One turn moves each row of this set onto another row. After a few examples, where does it send each row asked below?
nekug: [6,10,5,-11,4,18,-2,-1,-3,17,-10,-5,15,-1,0,3,4,-17,-4,19,0,-7,0,-3,-6]
Lizan: [-10,-1,-11,7,3,-5,2,-10,-8,-15,4,1,-2,-4,-6,-9,2,6,-2,-9,10,10,15,-6,0]
Mefiv: [1,-19,-2,-15,7,-1,10,-9,1,-1,-9,5,5,14,-8,12,-7,-8,4,-5,-1,-14,-11,9,7]
Gosu: [-11,-6,-8,-3,0,-2,6,-4,-18,-14,-9,-1,-6,1,-2,1,9,1,5,-13,9,10,5,2,-2]
naku: [-6,-1,9,-1,-1,5,3,9,-13,-5,-5,-9,0,13,-2,8,4,3,-20,7,16,9,-8,-4,5]
Lun: [6,-15,-2,-2,16,-4,6,-19,13,3,1,8,7,7,-9,3,-16,-2,3,-2,-8,-13,-7,7,8]
bidon: [-1,7,-2,4,17,-2,-1,-23,10,-10,9,-5,3,-1,-8,-11,-21,0,-4,7,-6,-6,10,-5,-2]
vuni: [-7,1,-11,11,10,-5,-3,-20,7,0,7,1,-3,-7,-8,-7,-5,5,2,-11,0,6,9,-9,4]
dabiv: [8,0,2,23,3,-10,-1,-12,2,-14,3,-9,3,-6,-7,-8,-6,8,1,14,-15,5,-2,0,-5]
Deku: [-1,-2,-5,11,4,-12,-6,-13,12,-9,-6,-11,2,-7,-11,10,-4,2,12,11,-12,-12,-14,-6,-3]
Tekel: [1,1,9,18,17,-2,-4,-9,7,-3,5,-2,2,-2,-5,2,-11,15,-15,14,3,1,-11,-5,2]
gukel: [-4,-2,1,4,-3,-12,-16,0,14,-6,-6,13,-10,-6,-2,-2,0,-1,-1,0,-10,-9,7,16,6]
Gek: [0,1,10,14,7,2,1,1,-7,-9,5,-5,3,6,-3,-3,-5,12,-23,13,11,12,-1,-5,3]
Funa: [-7,-2,0,-4,-11,-8,-14,6,8,-3,-10,9,-12,0,-1,1,6,-8,-3,-5,-6,-5,8,15,9]
zozuk: [-2,-18,-3,-16,-2,0,14,0,-10,-12,-5,4,8,18,-7,3,-2,-9,-6,-4,9,-3,1,8,6]
Rafev: [-2,4,-1,-6,18,1,-2,-24,12,5,-4,-9,-2,4,-5,5,-19,-8,8,-1,-12,-12,-8,-1,2]
mives: [-2,0,-3,-5,-20,-1,2,5,-9,-3,-6,-20,1,13,-7,3,7,-11,-4,2,-2,10,-4,-5,4]
bame: [-7,-2,-7,-5,-10,-6,-4,-3,5,-1,-12,-18,1,5,-11,16,4,-10,9,3,-4,-9,-15,-9,3]
Gufu: [7,9,4,0,14,11,-3,-7,0,1,-7,1,18,-13,-2,1,1,-7,-1,28,2,-14,4,-3,-15]
susu: [11,8,10,-7,5,18,2,0,-13,10,-10,-4,14,-1,3,-2,5,-13,-6,22,-1,1,5,3,-10]
Dusob: [4,10,2,-8,9,14,-5,-6,4,12,-8,-3,17,-9,-3,6,2,-13,-1,23,2,-16,1,-7,-9]
Peg: [11,7,10,1,11,14,2,-3,-10,-1,-8,0,16,-8,2,-5,2,-6,-5,28,-1,-4,6,4,-15]
zufez: [5,13,0,1,-1,20,-3,-2,-4,10,-2,2,21,-1,6,-5,8,-8,-6,25,5,-2,7,1,0]
botu: [-4,-2,7,9,17,-1,-6,-8,10,5,-6,-4,-1,1,-6,18,-7,8,-5,8,3,-9,-23,-6,4]
reb: [10,11,3,7,7,18,-2,-8,-2,12,-2,5,19,-4,7,-5,3,-3,-1,27,-3,-2,2,6,-3]
Garon: [-5,-1,2,-17,-1,5,11,-1,-20,-17,-10,-12,-1,15,-1,-1,-3,-10,-2,0,4,3,5,7,-3]
depe: [-3,-1,3,6,-6,-10,-13,2,9,-8,-4,13,-10,-4,0,-7,1,0,-5,0,-9,-3,13,18,6]
gis: [-5,-1,1,-20,7,5,6,-11,-7,1,-16,-13,-5,13,-2,11,-7,-15,10,-6,-5,-7,-10,6,1]
pevu: [-4,-1,2,0,-11,-8,-13,6,4,-6,-6,11,-11,0,0,-5,5,-5,-7,-2,-6,0,12,17,9]
tolo: [3,-14,-3,-5,-1,-2,12,-5,-4,-15,7,7,11,13,-8,-11,-9,-3,-15,1,7,2,12,4,6]
fifan: [0,11,-3,-6,-3,19,-3,1,-5,6,-8,1,21,-1,4,4,11,-9,-1,25,10,-10,2,0,-2]
taka: [7,9,2,5,11,16,-3,-9,-2,8,-9,6,19,-7,7,3,5,-3,5,27,-2,-11,-5,8,-5]
miru: [-6,-2,-8,4,12,-3,-2,-20,5,10,-3,-1,-9,-3,-4,4,-3,1,12,-17,-6,3,-5,-2,5]
Zimak: [-7,-2,0,-3,-6,-10,-16,2,13,-3,-10,12,-11,-4,-2,4,2,-5,0,-3,-7,-11,5,15,8]
rolo: [6,2,3,12,-12,-4,3,-1,-10,-11,2,-14,2,7,-5,-12,0,0,-8,9,-9,18,4,1,0]
Rivev: [-9,-7,-6,-3,6,0,3,-11,-10,2,-13,-3,-10,2,0,9,5,-1,14,-19,-2,6,-8,5,2]
Bezin: [6,-12,-2,4,11,-4,7,-16,10,-6,11,10,10,7,-10,-11,-17,1,-9,2,-3,-4,8,3,7]
vulu: [-3,5,-1,-3,5,1,7,-9,-10,-25,4,-7,4,6,-5,-15,-11,-2,-10,8,4,5,18,0,-5]
Gevis: [-8,-3,7,-5,5,4,-1,4,-3,4,-13,-9,-2,9,-4,22,2,1,-8,4,12,-4,-22,-5,6]
pepim: [1,8,-2,-3,6,17,-4,-4,-3,5,-12,4,20,-5,5,9,9,-7,6,26,5,-15,-5,4,-5]

taka turns into reb
Gosu turns into Rivev
Now these:
Deku turns into dabiv
botu turns into Tekel
vulu turns into Garon
Dusob turns into Gufu
Lun turns into Bezin
gukel turns into depe

One turn moves each row of this set onto another row. After a few examples, where does it send each row asked below?
rinat: [-10,1,13,-6,21,6,-1,-8,-12,11,4,-6,1,6,-3,13,0]
kifi: [20,-3,6,-5,1,1,3,-12,7,10,-2,15,4,-8,-20,38,-5]
lired: [21,-6,6,-5,5,6,2,-16,8,9,-2,16,3,-7,-17,34,-5]
zis: [17,-4,9,-6,8,5,0,-15,3,10,-3,17,3,-6,-13,35,-10]
lafon: [2,5,-12,-15,-5,-8,7,-3,-1,-9,13,-6,8,4,-15,9,16]
dep: [8,2,1,-15,-1,-12,5,15,6,2,7,-9,-2,13,-22,23,13]
mize: [11,8,-3,-14,-3,-10,-10,8,-2,1,11,-18,4,5,-13,23,15]
nopa: [3,-17,-17,-15,8,11,6,4,4,-3,6,-7,16,8,-14,12,5]
falo: [11,-1,2,-14,14,7,-16,-7,-7,0,8,-14,1,9,3,12,9]
zeza: [-10,10,9,-6,4,-11,5,7,-10,13,5,-10,3,2,-17,25,4]
Pibob: [7,-8,8,-16,22,10,-3,-4,-1,1,3,-4,-6,18,-1,8,4]
tabi: [-8,-6,-8,-18,7,2,5,15,-9,1,1,-5,15,9,-6,21,-6]
doz: [18,-2,-6,-12,5,3,-12,-5,4,-2,13,-17,3,7,-11,13,19]
Paze: [18,-8,5,-4,5,7,0,-18,6,9,-2,15,7,-8,-17,35,-6]
sos: [17,-3,8,-6,4,-3,3,-11,3,9,-2,19,4,-7,-14,40,-7]
lan: [5,-7,1,-11,19,0,1,-18,-9,4,-9,-12,13,17,-8,7,3]
debi: [16,-11,-3,-13,9,4,2,-1,14,-1,9,-8,-3,15,-19,9,18]
pivi: [15,-5,8,-5,6,6,-1,-16,1,10,-3,16,6,-8,-13,36,-11]
gem: [-6,6,-2,-17,9,0,0,-8,-13,-7,7,-2,5,8,3,5,3]
Komog: [2,-1,-2,-3,1,-5,8,-2,8,8,12,-12,6,1,-30,18,19]
zokuv: [-2,-9,-16,-16,0,0,9,15,0,-1,5,-8,17,6,-18,21,3]
gukez: [-2,4,4,-13,12,-12,4,-5,-16,7,-11,-12,13,16,-9,17,-2]
faveb: [20,-6,5,-6,3,-2,3,-12,7,8,-1,18,5,-7,-18,38,-3]
Kazo: [20,-8,6,-5,7,3,2,-16,6,8,0,19,4,-6,-14,35,-4]
Fopek: [17,-6,9,-6,8,2,1,-15,3,9,-2,20,4,-6,-11,37,-7]
gimun: [5,2,-4,-11,1,-18,8,-2,-5,5,-7,-16,16,13,-24,19,9]
Senut: [-1,6,11,-18,11,-7,0,13,-9,5,1,-5,-5,16,-4,21,-1]
Fozav: [2,-1,-9,-15,6,4,2,-14,-2,-10,12,-4,7,7,-6,1,13]
naru: [18,-6,4,-5,0,2,1,-13,6,9,-1,14,7,-9,-21,38,-6]
dovo: [-4,-14,-10,-16,15,13,3,4,-5,-1,2,-4,14,10,-3,12,-4]
leg: [3,-11,2,-2,17,12,1,-17,5,7,11,-9,3,5,-16,6,15]
Kuper: [4,10,5,-16,6,-5,-14,6,-13,3,6,-15,1,8,1,22,4]
kar: [12,-8,-7,-9,8,-5,6,-15,2,2,-4,-15,15,14,-23,9,14]
sikig: [15,-3,7,-6,2,1,1,-11,1,11,-3,15,6,-9,-17,40,-10]
kup: [16,0,9,-6,4,0,2,-11,3,11,-4,16,3,-7,-16,39,-9]
fif: [-7,12,-4,-17,-2,-11,5,2,-12,-6,8,-4,7,6,-6,14,6]

Fozav turns into lafon
nopa turns into zokuv
Kazo turns into faveb
Now these:
pivi turns into Paze
mize turns into Kuper
Komog turns into zeza
kup turns into zis
kar turns into gimun
debi turns into dep

One turn moves each row of this set onto another row. After a few examples, where does it send each row asked below?
mek: [30,-13,15,-2,1,11,6,-10,-4,-6,-26,4,6,-13,-15,-9,2,1,-4]
las: [5,-14,-7,-15,-18,12,-1,5,-4,1,-26,14,-4,-6,-1,-6,0,-11,-6]
bal: [21,-23,-5,10,0,-1,-13,-16,11,-12,-10,6,-2,0,-1,5,-5,8,-5]
roz: [21,-6,15,-9,2,12,4,-10,4,-9,-23,10,6,-5,2,-15,2,-1,2]
kanag: [13,-22,-25,3,-17,17,-14,19,-3,-7,-10,0,8,11,-12,-15,4,-2,-6]
sevaf: [22,-25,-7,11,1,-4,-29,11,5,-6,-23,1,9,9,-4,5,5,-3,-3]
vifi: [18,-1,7,-13,3,5,0,-6,-7,-5,-26,6,7,-8,-10,-12,6,5,10]
digi: [17,-15,-19,12,-24,9,-11,20,-7,-11,-18,8,-7,3,-3,-16,5,-1,-12]
Bek: [27,-1,-1,9,8,1,-9,11,1,-18,-18,6,16,5,-10,-27,1,10,-4]
rif: [15,-17,-23,11,-17,10,-11,21,-6,-15,-14,-5,0,6,-7,-18,-2,7,-11]
loro: [30,-2,-5,14,-3,2,-9,9,-10,-16,-18,0,4,1,-12,-21,11,15,4]
lasi: [29,-13,-10,17,5,7,-2,10,-4,-7,-24,-3,18,3,-13,-21,4,12,-8]
zar: [23,-26,1,-3,-12,-1,-23,15,0,7,-9,-2,3,5,-1,6,-6,-7,3]
bam: [27,-29,5,-6,-7,-7,-11,-4,3,2,-10,0,-6,-3,-2,2,-12,7,0]
suvul: [23,-25,1,-5,-6,-7,-7,3,-1,-3,5,-4,0,1,1,4,-10,6,-2]
Kobif: [14,-22,0,-15,-22,21,-6,-1,-4,-6,-12,6,-5,-5,-14,-3,1,-14,-3]
bik: [3,-18,3,-9,-22,18,2,5,0,-11,-14,9,-7,3,1,-3,-3,-11,-2]
suril: [26,-28,-4,6,6,-8,-16,-9,8,-10,-23,2,0,2,-5,2,-1,11,-5]
lekim: [17,-16,-17,11,-15,15,-4,17,-5,-13,-16,2,7,19,-3,-22,-4,2,-14]
lise: [8,-13,-14,9,-17,8,-11,26,-4,-19,-9,5,3,13,-10,-16,-4,-1,-8]
gedil: [21,-4,12,-11,-1,10,0,-10,-2,-5,-23,5,8,-15,-7,-7,5,-9,4]
Kini: [5,-21,-11,-13,-21,17,-4,3,-1,-11,-17,4,-6,-3,-1,-3,4,-15,-7]
sivip: [21,-4,16,-12,-3,12,2,-10,-6,-13,-18,9,7,0,-14,-11,1,-10,1]
Savim: [20,-17,-1,11,6,7,-31,3,9,-9,-26,5,8,4,-1,6,-1,-1,-9]
geme: [31,0,0,14,3,3,-6,8,-6,-10,-21,-4,14,-5,-13,-22,-1,13,0]
Bepas: [21,-19,5,-4,0,2,-25,22,-4,1,-11,-4,11,5,1,5,-5,-3,-6]
Mife: [31,-2,7,17,0,7,2,5,-8,-15,-20,2,13,8,-13,-22,-3,7,-5]
gaf: [7,-17,-8,-17,-18,20,-3,2,-2,-11,-14,9,1,11,-4,-12,-1,-16,-8]

bal turns into suvul
kanag turns into lasi
Now these:
loro turns into vifi
roz turns into bik
bam turns into zar
rif turns into geme
Mife turns into sivip

